In the rows, 128 means zero.
Families of rows that turns and mirrors carry onto each other, the same ones carrying the whole set onto itself: the rest of each named row's family, in list order:
4 families of 8 rows:
Q_306: [106 143 108 142 108 133 138 140 109 133 136 155  99 139 164 112 117 103
 139 130 125 118 128]
Q_406: [126 116 128 123 134 138 159 106 153 137 157 118 106 134 147 138 153 156
 107 137 124 108 128]
Q_24: [147 117 111 176 135 118 140 112 118 119 129 151 129  98 132 114 116 133
 125 135 137 157 119]
Q_933: [136 110 125 141 134 128 160 107 144 151 143 102 107 145 135 118 162 157
 110 134 126 117 125]
Q_90: [115 145 139  81 138 129 125 144 124 142 116 105 124 169 114 138 146 125
 135 123 109  98 134]
Q_692: [102 118 106 118 111 107 118 101 124 150 137 151 106 139 103 109 132 124
 115 140 145 150 143]
Q_357: [131 142 123 123 124 101 107 161 103 115 109 137 144 129 103 131 102 100
 156 137 136 150 124]
Q_291: [148 133 133 132 132 155 141 156 133 106 122 102 136 121 148 160 122 139
 155 139 110 106 110]
Q_696: [145 113 140 115 164  98 128 124 148 129 135  97 129 137  74 141 132 141
 130 145 135 144 128]
Q_458: [110 133 106 107 124 102 129 104 105 157 126 142 118 137  99 104 133 119
 103 139 131 148 146]
Q_578: [153 140 143 127 148 132 147 161 132 101 127 101 142 125 148 160 124 130
 147 133 113 109 109]
Q_130: [139 146 128 109 138  99 120 159  94 125 113 136 139 121 106 129 101  93
 147 150 114 134 132]
Q_345: [114 147 110 129  93 144 138 141 106 122 129 153 119 125 174 124 127 112
 132 130 124 116 124]
Q_656: [110 137 137  81 147 132 130 125 139 138 129 113  97 162 119 135 139 106
 141 135 109 105 147]
Q_192: [152 127 143 152 151 147 139 150 139 107 120 112 132 129 149 149 125 137
 156 120 113 106 104]
Q_261: [151 106 121 170 117 120 137 118 134 113 129 135 140  94 129 138 115 137
 117 134 150 147 118]
Q_430: [104 154 118 134  96 138 130 134 114 132 127 152 101 123 167 124 117 118
 125 135 124 104 135]
Q_380: [120 109 126 142 125 149 148 106 156 141 151 112 116 145 146 135 151 155
 112 118 133 125 129]
Q_980: [139 114 127 124 167 102 129 132 137 133 126 105 151 131  76 135 129 153
 136 126 120 154 116]
Q_674: [152 106 134 113 156 108 139 126 139 115 138  93 149 141  80 135 127 142
 137 141 130 151 120]
Q_962: [125 151 125 118 138 120 107 147  99 110 100 152 148 122 113 137  99 101
 149 124 120 136 127]
Q_418: [106 128 119 114 121  90 126 103 120 140 145 147 112 145  98 100 123 121
 107 138 145 148 144]
Q_516: [119 108 128 124 111 101 125 112 113 150 132 133 110 144  93 103 137 112
 111 136 150 152 143]
Q_777: [111 151 138  72 131 123 141 133 129 145 135 110 114 159 112 139 136 119
 143 134 107  99 127]
Q_253: [128 139 128 112 128 107 106 157  89 111 119 146 142 129 108 133  96 116
 161 138 119 139 130]
Q_483: [106 151 130  75 142 119 129 147 123 139 137 119 109 169 121 131 141 118
 146 142 111 112 134]
Q_607: [139 146 124 128 154 147 142 154 139 112 133 117 141 122 157 161 114 133
 148 131  97 107 116]
Q_756: [148 116 115 173 116 116 138 140 113 125 135 138 156 103 133 129 112 142
 118 132 138 156 113]
Q_940: [129 121 123 136 127 137 162 103 164 135 149 100 108 138 137 125 147 145
 101 138 134 117 124]
Q_732: [145 113 114 177 123 122 128 127 125 104 131 136 135 106 136 121 108 142
 120 140 149 157 129]
Q_439: [123 147 124 134 110 143 138 123 106 131 119 149 102 135 172 117 132 104
 122 133 123 101 135]
Q_45: [154 110 144 111 155 115 128 124 144 127 128  96 156 128  85 151 132 146
 119 135 122 140 133]

Same family as Q_692: Q_406, Q_357, Q_696, Q_578, Q_345, Q_261, Q_483
Same family as Q_90: Q_24, Q_933, Q_458, Q_192, Q_980, Q_962, Q_439

Families of rows that turns and mirrors carry onto each other, the same ones carrying the whole set onto itself: the rest of each named row's family, in list order:
5 families of 5 rows:
Q_799: [116 114 143 108 127 110 154 142  96 129 138 166 158 107 109 141 173 157
 132 102 168 137 106 117]
Q_179: [118 121 144 122 123 115 144 135  94 134 144 167 156 115 106 143 180 155
 126 103 172 137 100  98]
Q_121: [124 121 137 126 104 107 138 124  96 136 150 168 142 110 102 135 186 147
 129 120 174 143  97 102]
Q_196: [148 143 124  94 152 123 114 124  76  94 111 168 113  84 153 101 177 167
 151 140 173 137 114 107]
Q_847: [171 147 138 162 147  85 120 140 113 110 135 118 132 115 114  80 155 161
 155  75 175 145 140  91]
Q_651: [137 150 134  87 160 117 114 129  75 102 114 166 114  88 157 109 177 164
 157 130 166 143 123 117]
Q_694: [136 174 107 115 101 109 121 141  83 136 162 102 163  94 104 111 146 150
 131 100 156 129 106 105]
Q_318: [141 180 109 117  94 120 121 140  82 138 159 108 161  91 109  96 146 138
 133 106 159 126 117 110]
Q_79: [140 143 119 102 137 118 115 111  79  97 125 167 121  97 168 104 179 160
 157 139 162 133 120  97]
Q_609: [144 173 106 123  97 110 128 131  83 151 170 112 152  98 123  95 143 149
 130  99 151 128 110 100]
Q_354: [153 133 158 129 148 131 110 162  80 151  96 123 110  89 140  59 178 163
 163 100 172 124 113 117]
Q_930: [148 129 154 129 140 132 100 146  87 168 109 134  95 105 144  66 175 154
 156 105 173 122 113 115]
Q_47: [146 126 149 122 153 140 110 170  89 154  88 124 118  96 139  75 164 140
 155 101 169 108 120 115]
Q_725: [170 139 133 170 131  84 114 134 110 114 128 108 129 111 121  78 163 145
 162  90 167 135 136  77]
Q_382: [145 169 106 111 100 112 138 147  90 132 154 114 164  79 106  92 138 135
 130 106 157 127 121 118]
Q_826: [170 155 132 156 149  81 120 151 103 117 125 101 136 102 108  87 150 147
 154  78 162 142 135  82]
Q_629: [164 145 135 158 135  81 118 145 108 112 131  96 136 103 107  79 158 163
 163  75 171 143 134  96]
Q_494: [119 129 142 110 123 104 150 136  85 122 138 170 152  95 102 143 185 149
 129 120 166 152 104 105]
Q_517: [145 134 162 131 142 145 110 161  82 160  98 133 115  94 142  69 177 148
 157 104 169 116 115 112]
Q_878: [140 140 116  85 155 119 111 126  93  90 116 163 117  98 148 109 165 156
 155 133 175 135 131 123]
Q_395: [122 123 132 111 125 114 138 133  89 126 139 168 147 105  99 148 180 159
 120 118 173 138  89  99]
Q_637: [144 178 113 116 107 104 134 145  79 144 159 115 158  85  98 108 141 143
 120  99 155 141 108 108]
Q_746: [175 139 128 153 151  86 130 149 115 113 128 118 133 106 108  82 141 155
 143  77 173 136 137  94]
Q_798: [148 136 160 125 156 124  99 163  84 155  91 120 101  96 130  76 173 145
 162 101 169 130 123 115]
Q_416: [149 153 116  97 145 123 108 119  82  90 123 171 112  96 151 105 171 159
 149 142 178 138 128 110]

Same family as Q_629: Q_196, Q_694, Q_354, Q_395
Same family as Q_637: Q_651, Q_826, Q_494, Q_798
Same family as Q_930: Q_121, Q_79, Q_609, Q_725

Families of rows that turns and mirrors carry onto each other, the same ones carrying the whole set onto itself: the rest of each named row's family, in list order:
4 families of 8 rows:
Q_686: [129  96 127 141 132 141 114 115 116 180 116 129 116 148 106 137]
Q_555: [118 144 105 111 121 136 135 137 126  93 152 110 123 110 109 109]
Q_883: [132 151 107 115 139 109 158 123 145 111 127 107 136 104 145 134]
Q_157: [115 101 132 144 117 140 120 101 123 164 121 163 114 148 117 140]
Q_314: [135  82 138 168 138 143 110 114 128 152 131 145 114 133 110 115]
Q_638: [133  88 140 155 137 132 120 108 130 167 112 145 119 147 116 114]
Q_717: [146  89 141 161 161 137 114 118 126 156 118 130 117 145 123 121]
Q_161: [130  88 126 156 132 151 104 120 115 163 135 131 110 133 100 136]
Q_541: [120 109 128 134 128 140 119 107 115 173 114 147 116 154 120 155]
Q_627: [144 112 138 157 118 104 120 124 130 152 115 168 120 147 122 141]
Q_274: [125 100 143 148 133 132 125 100 129 159 111 164 117 153 131 129]
Q_346: [126 147 114 116 137 124 157 127 150 102 137 104 128 108 145 108]
Q_43: [125  89 132 151 122 141 114 110 124 172 122 144 115 141 103 124]
Q_791: [121 152 104 107 132 131 152 132 140 111 141  94 125 108 136 124]
Q_975: [150 119 136 149 129 102 121 129 125 157 108 154 122 153 126 151]
Q_660: [129 108 138 137 145 131 124 105 122 168 104 148 119 159 133 143]
Q_330: [121 146 108 122 148 137 109 141 123  94 133 107 105  97 132 129]
Q_67: [138  96 136 146 148 133 120 112 123 174 107 130 120 153 119 127]
Q_836: [127 149 106 106 140 131 138 140 124  97 141  98 125 118 119 116]
Q_987: [132 144 117 115 147 124 143 136 134  87 138 107 129 120 130  99]
Q_448: [116 141 101 123 105 118 152 119 146 106 145 126 131  90 125 128]
Q_95: [117 141 113 122 119 129 155 123 152  98 147 116 126 101 135 103]
Q_118: [126 141 112 128 126 108 159 117 154 100 134 127 135  97 141 117]
Q_569: [123 138 115 120 127 129 140 132 137  84 148 120 126 111 118  93]
Q_479: [120 138 117 134 142 133 113 134 135  83 137 127 106  93 135 109]
Q_534: [137 115 130 151 106 110 116 127 124 157 122 165 117 144 111 150]
Q_120: [121 151  95 111 119 119 151 126 137 117 138 106 131  98 129 145]
Q_536: [143 121 128 144 118 108 116 132 118 163 115 152 118 150 116 161]
Q_676: [141  96 128 150 154 146 108 124 114 167 122 118 114 143 113 142]
Q_338: [126 144 117 129 157 130 114 137 131  87 128 115 107  99 142 117]
Q_247: [114 141 108 127 135 140 108 138 127  90 141 119 103  91 127 122]
Q_347: [112 146 102 112 114 135 149 129 142 107 150 107 122 100 125 119]

Same family as Q_987: Q_555, Q_157, Q_541, Q_274, Q_660, Q_836, Q_569
Same family as Q_479: Q_627, Q_975, Q_330, Q_534, Q_536, Q_338, Q_247

Families of rows that turns and mirrors carry onto each other, the same ones carrying the whole set onto itself: the rest of each named row's family, in list order:
3 families of 6 rows:
Q_616: [102 138 114 113  76  94 127 139  94 120 110 121 127 125]
Q_564: [122 131 126  99 137 157 126 112 122 112 139 124  88 121]
Q_343: [108 151 132 105 126 172 107 119 135 112 113 107  98 117]
Q_533: [128 157 113  83  89 107 139 154 115 133 109 130 134 125]
Q_457: [118 148 106 123 107 117 113 153 152 111 103 125 162 139]
Q_522: [115 143 129  83  94 186 127 138 135 110  99 105 113 119]
Q_42: [116 111 110 135  79  91 123 128 109 117 131 116 136 130]
Q_232: [139 112 118  80 112 154 152 118 120 116 142 128  94 129]
Q_762: [125 140 107 128  78 130 106 151 152 124 108 105 165 124]
Q_449: [101 131 111 135  71 107 108 138 118 115 106 105 148 121]
Q_200: [119 153 109  97 115 100 133 153 130 116 108 144 142 141]
Q_6: [133 126 101 127 116  97 129 144 144 117 132 140 151 146]
Q_236: [102 126 141  82  88 179 129 112 135 110 113  99 127 128]
Q_185: [116  97 136 102  95 175 133  99 142 110 141  97 133 134]
Q_307: [124 124 123 128 131 171 109 110 143 110 139 110 103 124]
Q_397: [138 101 117 124 100 181 122 119 157 108 139 101 126 129]
Q_901: [116 111 139  74 103 163 148 103 119 113 137 114 114 135]
Q_61: [148 110 100 123  95 100 135 137 129 128 151 126 142 136]

Same family as Q_616: Q_564, Q_343, Q_42, Q_449, Q_307
Same family as Q_522: Q_533, Q_232, Q_762, Q_397, Q_61

